(in the rows, 128 means zero)
The rows below come in pairs that one turn or mirror swaps. Which row does each named row swap with?
The rows were stretched afterwards, more along some directions than others.
k_728: [ 85 136 136 139 152 157 123  95  80 140 125 111  81 127 151 130]
k_218: [ 91 133 129 137 136 151 128  91  92 149 126 115  90 116 153 122]
k_576: [133 118 124 116 138  97 127 140  97 121 109  96  87 100 120 138]
k_743: [129 114 118 130 124 139 140 112 109  99 122 110 110 101 148 131]
k_665: [120 126 121 126 119 149 141 105 104 109 127 105 106 104 143 132]
k_917: [116 142 136 147 134 119 121 148 130 152 122 113 123 120 104 121]
k_700: [139 116 126 124 137 106 129 137 106 124 103  93  90  89 134 136]
k_568: [128 122 128 107 131 119 131 134  85 131  99  90  71 114 125 148]
k_144: [119 121 123 132 123 140 135 101  87 109 124 102  94 116 138 133]
k_770: [128 117 134 124 115  99 134 142 106 128 109 102 106  96 111 119]
k_107: [101 138 135 134 138 131 124 130 119 159 108 108 105 134 109 134]
k_66: [131 126 119 139 114 134 127 118 123 104 128 106 133 103 141 121]
k_523: [102 126 128 121 116 145 131 112  97 108 120  85  92 112 138 126]
k_465: [103 115 138 126 143 161 130  84  89 144 123 125  69 114 162 128]
k_413: [114 118 129 115 132 159 151 106 102 104 122 113  95 113 147 128]
k_123: [ 83 123 141 136 136 148 122  91  86 147 122 107  79 133 145 124]
k_153: [106 143 153 131 118 138 117 141 108 162 113 102 107 128 104 129]
k_597: [131 123 122 127 118 156 133 116 118 107 121 108 110  92 152 128]
k_444: [141 118 120 132 136  88 125 140 103 122 103 100 111  91 122 133]
k_625: [ 85 130 133 129 132 158 130  87  95 146 124 116  72 126 147 124]
k_547: [123 117 133 115 150 107 145 131  96 118 105  94  78 111 122 125]
k_409: [105 152 142 141 154 130 116 138 112 152 113 101 108 136 109 129]
k_924: [123 113 129 123 102 142 137 113 106 117 132 113 104 109 143 120]
k_57: [ 98 145 138 140 139 111 112 142 110 159 115  95 131 138  98 125]
k_716: [124 124 109 150 105 127 117 119 127 109 118  93 140 111 134 120]
k_216: [ 83 133 140 132 146 155 127  94  78 144 133 111  75 121 150 119]
k_704: [ 87 124 145 128 120 154 118 100  75 149 130 106  67 122 145 120]
k_717: [107 148 147 130 146 137 121 140 111 157 117 110 112 132 111 134]
k_799: [ 98 127 133 139 130 154 133  94  91 140 135 130  83 108 156 125]
k_361: [140 121 119 130 122  87 116 136 107 125  93  96 105  97 123 138]
k_170: [ 89 138 138 125 131 147 120  95  81 147 130 115  90 129 144 123]
k_396: [110 145 136 136 137 124 113 144 128 156 115 110 126 127 112 129]
k_653: [112 138 145 140 141 132 122 137 135 150 109 107 126 118 105 119]
k_651: [140 119 123 127 137  97 136 138 111 112 105  97 101  96 121 126]
k_221: [106 142 144 134 134 137 119 131 117 158 105 108 109 134 102 124]
k_610: [128 124 130 129 134  93 121 143 100 115 106  91 103 111 103 133]

k_66 pairs with k_444
k_413 pairs with k_547
k_216 pairs with k_717

